In the rows, 128 means zero.
Rows swapped in pairs by one turn or mirror: which row each one swaps with:
The rows were stretched afterwards, more along some directions than others.
fuda: [173 110 141 105 123 119 154 142 137 148 126 109 134 145 109 141 148 110
 170]
memug: [143 114  88 174 134 153 118 150  81 100 115 132 140 121 160 113 115 122
 111]
Pul: [161 118 145 141 141 132 140 125 138 155 131 101 149 165 136 141 151 136
 163]
Feda: [147 113 136 136 113 135 116 153 125 142 133 131 133 178 169 117 145 111
 121]
genu: [157 119 148 135 144 130 143 122 133 156 138  95 148 163 140 142 156 137
 159]
matop: [169 111 155 104 110 103 156 159 142 164 136 109 134 164 129 143 143  97
 150]
Tem: [132 129 134 158  73 140 100 161 107 129 120 104  92 167 120 145 142  74
 141]
tugat: [154  99 132 136 130 132 134 158 110 124 126 111 122 168 163 112 169 120
 126]
Lek: [143 134  84 190 111 150 122 155  85 108 129 121 113 135 137 135 131  98
 118]
gegaz: [164 103 160  98 102 128 104 147 130 134 129 109 114 146  95 115 140 130
 171]
papad: [140 133  83 169 123 141  98 146  86 110 134 132 122 140 146 133 125 112
 115]
Vatum: [131 131  96 139 119 144 131 123 121 144 106 112 116 132 126 128 132  76
 162]
delu: [168 121 143 105 119 118 156 136 142 158 133 107 134 142 115 148 139 111
 167]
Dativ: [158 136 137 172 113 137 124 150  89 114 126  85  96 133 110 143 154 116
 155]
Dol: [141 144 110 151 134 142 125 140  88 123 112  88 105 125 108 142 158 109
 148]
lezak: [157  97 151 135 103 121 119 169 127 130 131 127 127 170 166 110 143 126
 121]
basut: [140 143 127 154 131 137 139 135  99 131 119  86  98 141  99 146 164  96
 162]
dufiz: [123 137  96 158 157 169 153 124 100 135  98 109 146 125 151 110 132 112
 154]
pulo: [156 100 141 131 121 135 133 151 126 144 122 124 134 177 167 102 142 123
 131]
Lupo: [140  91 146  96  86 127 135 168 134 140 110 133 128 156 147  96 117 100
 140]
fumi: [143 122  98 141 115 147 134 135 116 137  97 110 117 126 122 124 130  84
 168]
Mek: [121 133  94 180 114 148 114 150  92 112 126 122 127 151 153 127 130  96
 119]
Fezi: [151  82 147  91  92 112 136 169 129 147 112 135 126 162 150 109 123 105
 132]
zare: [154 101 148 144 130 129 130 160 118 142 135 110 123 184 169 124 168 118
 133]
mabe: [125 142 100 164 158 167 148 128  95 127 109  99 137 121 140 112 142 117
 152]
Pog: [135 140  97 169 158 176 145 123 101 126 101 110 140 120 140 103 133 115
 152]
Sisom: [162 146 103 158 128 149 131 137  94 124 111  91 103 117  91 148 148 105
 168]
nup: [118 133  82 173 121 149 124 151  80 107 120 119 126 135 167 119 131 115
 121]
Vude: [130  93 146  91  83 121 139 175 133 136 114 124 123 156 151  98 123  97
 144]
kapi: [153 100 147 136 120 130 124 160 117 136 139 103 118 176 164 119 166 136
 134]
putu: [126 131 130 164  75 137  95 165  98 124 125 109  93 160 128 137 142  71
 128]
Sudak: [175  95 144 100 126 106 165 158 136 150 118 128 133 153 131 142 133  90
 141]
teg: [148 143 106 167 125 146 151 142  78 125 119  87 109 127 114 144 149 103
 162]
Zomi: [125 125 127 160  95 143 110 154  92 118 121  98  87 167 122 149 159  65
 141]
Sivit: [142 125 138 155  76 143  95 158 103 125 119 106  90 167 114 151 143  77
 140]
Kupa: [150 152 124 160 119 139 130 131 100 121 128  81  91 129  90 163 156 108
 158]
bifot: [153 112 123 126 118 134 134 149 108 125 101  84  94 143  91 153 166  73
 161]
mel: [151  79 166  85  87 114 119 174 140 136 117 126 125 159 141  95 121 122
 133]
Lidi: [126 122  84 171 124 153 112 156  84 100 124 130 129 128 156 120 123 104
 107]
bis: [175  99 159 120  93 142  91 150 143 148 102 133 125 151  95 114 128 121
 158]
rog: [155 111 153  90 122 113 162 147 145 144 128 112 127 143 115 133 143 111
 152]
fibi: [168 100 160 120  97 141  91 148 143 145 102 131 126 147  94 109 129 132
 150]
mal: [177 103 156  97 126 108 145 133 143 151 124 115 137 150 112 136 136 115
 149]
dilu: [148 123 153 141 134 139 132 125 136 157 132 100 152 166 147 129 149 132
 160]
Bodu: [155 115 139 101 133 113 145 129 126 152 137 109 136 152 132 141 155 113
 157]
Fif: [145 147 115 156 122 150 146 145  97 125 112  84 105 117  97 144 152 106
 167]
pudil: [139 126  86 174 118 149 115 152  85 111 113 139 115 141 154 131 122  88
 112]
razin: [166 102 134 130 109 118 138 166 132 146 139 126 127 168 154 119 138 122
 126]

kapi is swapped with Lidi
pulo is swapped with Mek
gegaz is swapped with bifot
Tem is swapped with Lupo
Pul is swapped with Pog

Rows swapped in pairs by one turn or mirror: which row each one swaps with:
The rows were stretched afterwards, more along some directions than others.
gep: [125 140 152 121 148  86 137 117 130 103  69 167 136 130 143 108 159 110
 117]
Guvaf: [123 131  99 151 104 127 102 128 149 142 102 135 135 142 128 130 147 141
 158]
fab: [113 131 153 110 145 147 157 116 134 152 144 119 129 112 104 127 135  97
 140]
giben: [147 132 105 167 134  93 115 152 110 123 124 113 146 121 105 117 147 131
 126]
zado: [117 120 174 116 161 119 167 128 113 139 143 138 154 119 114 113 138  99
 122]
vod: [121 103 125 145 133 126 140 120 117  98 120 132 137 126 138 117 129 152
 115]
Tifut: [133 126 101 138 117 139 133 130 138 154 113 131 137 156 110 119 161 114
 137]
boko: [164 144 168  93 138 104 126 127 119 124 144 126 141 110  99 109 149 105
 115]
nifaz: [132 118 145 113 143 117 141 156 103 120 123 166 158 113 136 109 146 117
 124]
nosif: [115 138 138 100 126 128 123 116 140 146 127 152 134 139 159 129 166 145
 142]
pudab: [145 138 131 155 144  85 103 138 119 107  90 128 131 122 123 115 141 120
 109]
Mobis: [113 117 162 122 157 129 166 126 113 142 143 124 149 116 107 118 132  97
 135]
kavi: [112 125 122 169 146  91 133 140 128 110  95 162 140 130 140 117 119 112
  98]
nuso: [135 136 104 140 111 127  99 123 145 149  99 135 140 145 125 130 157 135
 158]
kuf: [107 129  97 152 109 123 110 157 148 138 111 134 140 141 119 134 128 136
 150]
megub: [117 132 143 123 140 135 160 121 125 166 135 130 133 151 109 149 162 148
 159]
rus: [148 137 121 164 138  86 107 136 120 109 102 117 131 118 118 116 141 124
 111]
kif: [142 142 142 137 144  87 117 118 123  96  81 133 127 126 134 112 154 119
 112]
Dired: [132 111 136 152 129 119 141 118 115 101 116 137 135 120 145 116 127 144
 112]
Toso: [120 125 133 108 126 156 136 109 139 154 141 117 115 114 104 124 136 110
 152]
zuke: [113 128 148 132 163  83 159 133  99 116 108 143 132 131 126 126 162 139
 129]
puza: [127 134 125 123 129 103 151  98 122 133 107 157 133 130 150 114 146 144
 142]
lones: [111 125 151 134 157  94 156 138 113 114 112 141 132 137 126 139 148 138
 114]
Guri: [125 135 130 148 134 136 141 110 137 143 104 127 145 155 106 128 163 112
 125]
Dod: [138 139 170 101 145 120 133 126 119 135 136 116 118 138 133 117 162 133
 112]
fesol: [105 131 147 131 159  97 153 141 114 112 109 148 126 132 128 138 149 143
 120]
kepib: [148 141 130 145 120 111 125 143 125 141 139 131 140 110 133 111 133 152
 141]
Nizuz: [142 140 132 132 121 122 120  97 133 147 101 135 133 142 126 121 169 132
 162]
kazo: [140 132 148  91 100 134 126 130 127 149 139 149 134 122 103 106 157 127
 169]
bug: [135 130 124 105 112 154 131 112 139 146 129 119 118 115 115 121 151 108
 148]
Felad: [151 128 140  78 129 157 141 155 127 155 140 122 152 128 101 119 159  92
 135]
purop: [119 129 124 158 135 108 145 147 117 125 112 120 136 147 153 114 153 166
 115]
Didok: [153 134 152 112 135 115 163 106 106 141 120 114 112 143 113 102 156 136
 130]
tol: [102 106 119 103 131 143 151 139 126 113 116 135 155 135 124 115 161 116
 139]
Fabob: [ 88 133 137 162 147 101 133 122 136 104  76 171 139 133 138 124 136 112
 107]
lol: [159 141 155 118 138 116 148  95 120 154 105 132 143 147 112 110 184 115
 147]
rete: [108 104 126 133 132 136 155 128 116 100 117 140 146 137 138 115 152 150
 124]
vatun: [150 132 137  98  95 136 130 121 120 150 143 138 139 130  99 103 160 133
 166]
pup: [107 114 132  85 129 146 152 137 133 130 123 143 154 140 122 113 173 108
 140]
Dosi: [173 137 150 112 133  99 131 133 115 113 142 125 157 105 103 108 143 114
 115]
vez: [134 130 152  93 106 132 123 121 130 144 138 158 141 132 117 112 158 139
 160]
Sak: [158 140 151 117 129  94 131 130 117 111 135 134 148 104 108 106 127 112
 113]
ged: [117 148 109 129 127 122 134 136 138 159 121 122 132 130 142 121 165 135
 143]
sepot: [164 143 106 113 106 126 116 154 125 130 130 109 131 119 118 100 172 145
 140]
Rimab: [110 130 140 116 139 130 162 123 133 162 124 128 138 156 114 147 158 137
 160]
sud: [110 130 141 118 136 129 155 120 129 165 130 140 132 146 114 149 163 136
 161]

nifaz is swapped with Felad
nuso is swapped with pudab
bug is swapped with Dired
Didok is swapped with puza
kavi is swapped with Tifut

Rows swapped in pairs by one turn or mirror: which row each one swaps with:
The rows were stretched afterwards, more along some directions than others.
Risum: [147 137 136 112 139 154 105 179 146 138  98 102  95 113 155 135]
guti: [141 146 107 127 117 118 110 193 120 135  83 122 118 109 162 153]
fenas: [127 128 123 132 149 125 125 157 128 153  88 122 123 121 157 141]
pom: [130 118 120 105 122 139 117 151 138 110  99 136 130 101 169 117]
Kize: [136 128 128 125 140 159 146 179 149 144 105 111 133 108 131 153]
kiz: [107 107 143 145 151 132 136 108 171 136 100 114 116  83 125 127]
neli: [127 138 127 120 136 122 131 124 149 160 123 125 124  94 112 154]
kuv: [121 142 126 108 129 111 132 128 146 123 132 145 111  99 180 114]
Pud: [149 134 133 128 143 124 126 137 153 141  69 117 125  83 131 134]
Zuzen: [129 125 143 113 144 146 113 180 140 138  98 113 101 129 161 142]
Pife: [155 149 138 139 140 130 159 163 169 131  79 125 134  90 112 126]
Geteb: [130 128 123 126 147 112 116 152 124 157  96 128 127 123 160 149]
rosed: [120 129 143 134 140 145 154 161 143 144 115 134 141 122 128 154]
lin: [ 95 109 143 139 152 119 127 127 164 127 106 110 121  90 123 146]
Zigep: [129 141 118 103 144  90 118 134 153 129 117 150 123  93 170 113]
lagop: [136 131 147 116 140 144 107 158 146 134 106 105 102  92 139 139]
fem: [116 139 124 115 131 115 139 122 143 119 128 146 109  95 172 113]
nazup: [122 114 135 133 152 145 116 155 143 141 106 112 116 134 163 129]
por: [134 133 128 127 132 164 148 183 147 146  97 111 130 105 132 149]
Begik: [130 142 138 132 142 131 147 132 168 149 115 120 134  89  97 137]
tel: [155 131 116 120 141 158 129 186 150 142  77  98 125  91 130 144]
Gimu: [116 152 123 111 115 104 133 143 114 119 103 148  99 101 176 126]
Tisof: [144 147 139 139 150 128 156 152 177 135  92 124 142  95 102 132]
Fug: [138 117 118 105 121 137 115 152 139 112  91 139 129  95 160 119]
dasob: [115 119 140 136 137 143 117 169 141 118  58 116 136  78 133 116]
rof: [120 120 130 133 149 131 117 164 130 147  90 117 119 128 166 140]
Zod: [106 123 122 117 136 131 113 164 127 112  59 128 121  90 163 106]
Fida: [132 128 145 123 143 135 114 155 145 127  81 111 128  66 121 133]
Puze: [123 123 144 138 145 126 133 121 157 137  85 117 116  85 126 130]
Lebe: [111 108 116 141 136 133 106 171 143 129  85 100 120  92 141 148]
Rafi: [ 89  93 130 146 148 132 120 129 155 129 105 101 121  79 119 145]
livev: [136 141 116 105 149  87 112 139 152 125 122 146 131  97 170 120]
Maz: [134 131 134 136 142 130 136 123 152 141  78 119 123  85 122 132]
bekab: [115 121 145 139 149 128 139 119 159 135  91 115 116  87 121 136]
nisa: [109 129 146 138 143 137 145 153 141 144 115 137 151 121 132 150]
tivam: [111 105 121 118 135 142 116 144 148 113  87 129 129  94 159  97]
Nitup: [119 121 131 130 150 135 122 164 133 146  92 117 115 133 157 141]
kotuz: [112 110 115 122 138 143 117 143 145 112  84 131 127  99 156  94]
toneg: [130 156 130 128 116 112 133 172 120 128 103 136 112 106 169 140]
gede: [136 142 134 127 142 129 144 130 172 150 113 123 132  90  95 139]

lagop is swapped with Lebe
Geteb is swapped with Pud
Gimu is swapped with Zod

Rows swapped in pairs by one turn or mirror: which row each one swaps with:
The rows were stretched afterwards, more along some directions than others.
Gamet: [142 149 147 129 148 152 160 144 135  98 156 121 148 115 117 131 105 123
 119]
vapo: [137 152 143 138 151 154 165 144 130 105 151 123 141 127 109 128 104 130
 116]
kuzu: [126 138 107 168 112 137 178 154  97 137 170 142 133 183 107 111 105 148
 122]
zek: [113 113 100 159 126 124 169 124 111 122 155 135 106 168  89  76 122 135
 135]
dus: [156 110 126 119 148 148 138 135 131 151 165 124 136 143 153 110  96  87
 136]
zore: [174 129 147 130 120  99  99 138 144 123 110 143 151  90 103 121  90  90
  94]
gik: [109 112 104 163 128 118 168 119 118 120 153 141 107 169  88  73 120 132
 128]
tor: [124 173 137 117 138 116 134 126  85 102 112 152 126 106  94 132 114 117
  95]
kudag: [153 118 136 115 156 125 105 124 130 134 114 117 140 134 155 129 136 110
 152]
fer: [151 124 122 119 138 142 168 147 111 128 187 138 135 142 135 102  99 114
 113]
meri: [128 131 132 107 109 151 136 135 127 108 143 130 116 119 144  95 102 122
 149]
led: [140 165 140 101 129 125 129 127  82 105 110 144 120 103 107 138 117 127
 109]
Gar: [120 145 153 128 119  82 160 113 124  80 131 144 166  74  81 118 122 103
  87]
mut: [142 144 141 137 151 150 161 142 134  98 157 123 147 127 113 129 112 121
 115]
denon: [137 147 142 139 152 147 159 145 133 101 156 120 143 120 106 126 103 124
 112]
lis: [112 108 101 164 127 114 172 121 117 118 157 142 109 167  86  71 130 128
 127]
giku: [127 153 128 150 136 105 159 107  99 100 102 163 143 139  91 123 111 118
  99]
Fogun: [166 109 123 110 145 153 128 136 133 146 156 121 137 148 163 119 102  90
 145]
zeg: [146 122 124 121 143 137 177 142 111 122 191 143 128 148 132  94 113 110
 115]
zana: [157 153 133 105 120 121 114 147 101 152 103 121 150 119 153 168 113 135
 134]
Vot: [160 114 133 113 157 128 107 122 126 140 114 121 134 139 154 130 136 110
 151]
potoz: [129 149 149 128 150 146 153 136 134  95 150 119 145 110 107 131 107 122
 114]
Tis: [112 109 103 160 127 117 169 117 113 120 153 142 108 172  92  76 126 129
 130]
Nopel: [158 117 134 115 157 123 105 122 131 140 114 122 135 135 150 128 134 109
 147]
kipep: [149 109 120 183 130 116 162 156 132 115 144 115 152 147 121 110 108 146
 112]
voma: [111 114 106 157 129 127 168 119 120 114 158 140 107 173  89  75 118 130
 133]
vatel: [128 145 150 124 112  79 150 117 123  86 121 141 165  68  88 123 126  99
  90]
Beri: [128 149 154 125 115  80 151 118 122  95 119 144 165  68  90 121 122  99
  89]
vin: [125 144  99 168 115 134 184 155  94 135 169 149 132 178  90 106 104 146
 110]
Piler: [125 175 141 113 132 119 129 129  90 102 106 150 129  99  99 136 101 124
  96]
buf: [132 129 131 114 108 147 138 129 126 111 144 134 120 122 140  98 100 121
 147]
genan: [156 118 121 111 138 138 171 139 107 129 187 132 131 141 137 105 111 114
 121]
pasit: [159 106 122 178 126 118 156 153 133 118 137 113 151 146 123 119 104 152
 113]
fuv: [172 123 144 144 118  89 100 140 141 127 112 145 158  92 101 119  94  87
  86]
dobam: [125 146 118 156 131 110 157 115 101 100 113 160 142 152  97 114 116 113
 104]
Rimo: [158 120 138 111 158 121 103 119 130 130 109 121 138 127 150 132 140 108
 150]
voga: [181 122 144 134 119  93 101 141 144 125 112 143 158  88 104 122  91  90
  89]
mulav: [159 153 140 110 120 130 112 144 101 143 103 118 151 124 152 173 115 143
 142]
nudig: [158 119 118 124 139 136 174 147  96 127 186 141 134 150 136 102 124 115
 115]
koso: [167 118 132 112 158 126 109 126 124 140 118 124 140 137 151 129 139 107
 150]
Lipor: [160 158 143 135 163 163 122 142 123 106 119 153 148 154 158 133 120 116
 135]
vofib: [147 137 146 135 152 142 153 141 135 100 162 123 154 115 110 125 111 109
 110]
keb: [118 172 145 105 136 119 128 124  93  98 106 142 118  97 105 134 112 124
 107]
vozok: [162 116 133 111 155 123 105 123 129 138 110 119 136 130 151 133 142 112
 150]
degu: [159 151 135 102 123 127 111 145 102 147 104 115 152 113 149 170 114 138
 138]
Ras: [134 126 135 104 110 143 134 127 123 103 137 133 124 110 143 101 118 117
 153]
merob: [124 147  99 167 116 138 183 157  95 142 167 148 125 185  97 109  98 147
 112]
bilu: [127 142 151 129 113  83 156 113 118  76 123 135 164  71  81 125 124 113
  92]
lado: [124 156 154 128 117  86 152 121 121  82 121 145 165  68  86 124 120 103
  88]
Liso: [155 162 143 131 163 165 125 145 123 101 120 156 144 154 155 126 122 115
 133]
zokip: [110 109 104 162 131 123 171 121 120 116 165 139 107 169  89  69 121 127
 132]
nogep: [155 152 139 133 163 169 133 142 120  97 128 152 142 158 154 126 134 120
 143]
pova: [152 109 119 182 127 112 155 158 132 115 139 116 153 140 117 113 103 144
 106]
fevo: [131 144 152 125 117  77 151 119 124  86 125 142 167  66  85 120 119  99
  87]

dus is swapped with giku
fuv is swapped with pasit
Nopel is swapped with gik

